In the rows, zero is written as 128.
Each named turn below is shown by a few rows before and after it. Which turns, in which order, take the first row of each later pair to the second? The first pair is answered.
G:
[149 163 130 167 108 143 125  86 137  97 126 123 141 106 105 123 162] -> [117  90 145 141 140 138 138  87 102 170  89 141 149 136 131 136 125]
[111  68 155 135 130 140 160 112  97 140  58 109 121 168 129 110 108] -> [154  96 139 111  94  88 165 151 136  96 129  69  94 173 127 112 117]
[129 139 117 119 146 122 116 147 139 139 148 129 129 143 128 123 139] -> [124 148 118 131 149 135 111 137 136 134 139 136 134 138 122 119 143]
X:
[113 109 122 144  94 133 148 118 117 151 102 136 136 113 130 142 155] -> [130 113 117 124  84 103 151 142 135 143 137 116 124 119 131 144 155]
[123 180 110 148 127 133  93 178 177 130 184 145 113 147  86 110 166] -> [ 79 104 135 161 146 177 126  99 105 172  60 176 141 130 121 123 123]
[129 129 132 115 130 118 121 140 130 150 139 123 126 131 125 131 121] -> [124 137 134 126 136 134 114 136 132 152 135 135 133 127 119 126 129]
[116 123 155 133 178 143 124 144 121 158 146 162 142 119 129 141 119] -> [127 105 155 115 169 118 138 154 120 158 154 145 131 125 142 147 108]
M:
[138 151 127 122 124 147 120 157 128 135 169 130 114 143 119 132 137] -> [143 135 127 111 116 132 132 158 123 134 168 119 111 145 129 137 127]
[132 140 134  92 146 135 127 145 135 153 140 112 128 136 115 105 122] -> [139 127 133  85 137 124 139 139 132 144 135 104 125 131 124 107 113]
[ 98 133 128 134 159 145 124 148 135 156 121 169 125 145 111 152 134] -> [106 110 129 111 156 122 136 157 132 161 127 154 117 152 126 161 120]
[154 179  99 136  86 120 117 131 189  51 178  86 125  90  94 131 162] -> [146 184  98 135 101 127 104 146 194  70 192  94 126 102  85 128 169]
N:
[122  60 129  95 113  88 155 142 119 110 123 114  89 144 146 130  82] -> [128  69 128 104 101  93 161 127 116  89 111 110  90 130 147 128  85]
[128 130 103 151  80 160 161 109 140  98 106  79 118  92 129 103 118] -> [137 152  98 141  84 146 139 147 166 101 158  76 108 108 116 100 132]
[115 137 132 147 156 145 124 113 118 118 126 163 145 132 119 125 126] -> [117 144 131 152 152 144 126 112 121 108 127 158 143 130 115 123 129]
[143 124 132 121 102 122 136 121 134  99 136 136 114 111 131 141 130] -> [143 127 130 112 106 115 128 138 141 107 155 139 111 122 123 141 133]
Pairs:
Each pair is two turns apart.
[104 143 173 152 108 162 103 136 131 121  84 128 129 116 130 130 155] -> [ 97 137 173 146 120 162  97 150 132 141  92 136 130 131 127 130 156]
M then N
[128 150 121 133 137 134 102 148 136 135 152 136 122 134 108 118 139] -> [114 125 131 136 147 150 108 125 116 150 112 149 134 133 118 123 128]
G then N
[152 132 144 118 117 117 148 100 115  82  96 111 146  99 169 140 110] -> [128 100 153 108 146 125 143 109 101 137  86 133 152 124 170 144  97]
M then G
[150 167 129 129 126 154 105 148 149 123 163 143 122 123 113  96 160] -> [120 104 143 111 151 160 123 135 113 179 114 161 132 141 138 109 126]
N then X
[140 129 160 153 115 126 156 109  94 120 115 114 117  93 103 143 131] -> [148 120 156 136 111 103 163 125 101 120 134 103 109 104 110 148 123]
G then G
[170 139 151 163  97 159 150 108  88 103 136  84  92  92 131 135 135] -> [153 163 150 172 135 185 108 143 107 141 164 119 100 117 104 125 159]
M then M
[120  80 138 130 134 112 138 127 122 159 111 138 125 125 145 130 113] -> [145 120 124 127 116  89 129 152 155 123 161 118 109 119 132 126 131]
M then X
[106 133 141 109 172 118  58 193 154 172 195 149 136 178  84 127 175] -> [139 123 132  82 138  66  89 201 161 139 219 106 116 172 102 136 155]
N then G
[148 161 110 164 108 150 105 146 161  76 137 124 114 109 115 118 163] -> [102  89 133 147 159 170 103 141 122 169  87 166 129 145 134 130 130]
G then M
[156 117 112  94 113  73 125 124 118  99 119  58  99 109 159 147  99] -> [132 200 110 150 143 147  65 127 140  93 133 106 119 103 102 118 159]
N then X
[148  92 141 117 102 117 132  90 125 142 119  98 113 157 136 132  98] -> [128 139 143 155 123 168  95  86 133 148 116 133 128 153 103 115 133]
X then G
[118  80 139 114 123 118 162 103  97 149  85 119 131 120 163 145  92] -> [157 128 119 103  94  79 149 145 143  99 163  88 109 121 146 139 113]
M then X
[103 192 137 159 145 170  66 141 150 138 155 154 134 126 102 111 204] -> [149  93 134  75  91  51 149 150 135 125 166  72  95 133 175 150 129]
X then G
[122 104 145 114 138 125 146 128 112 145 129 141 125 132 128 139 113] -> [121 123 144 136 130 141 146 108 109 121 112 141 132 110 122 133 123]
N then M
[152 171 116 161 102 126 135 108 146  70 125 113 120  89 113 114 146] -> [119 162 128 179 131 163 121  96 129 105  90 147 137  95 107 108 148]
X then M
[ 90 138 142 154 163 171 123 109  89 160  76 173 151 135 117 139 134] -> [154 200 115 135 108 111 120 153 147  80 176 114 113 128 105 136 155]
G then G
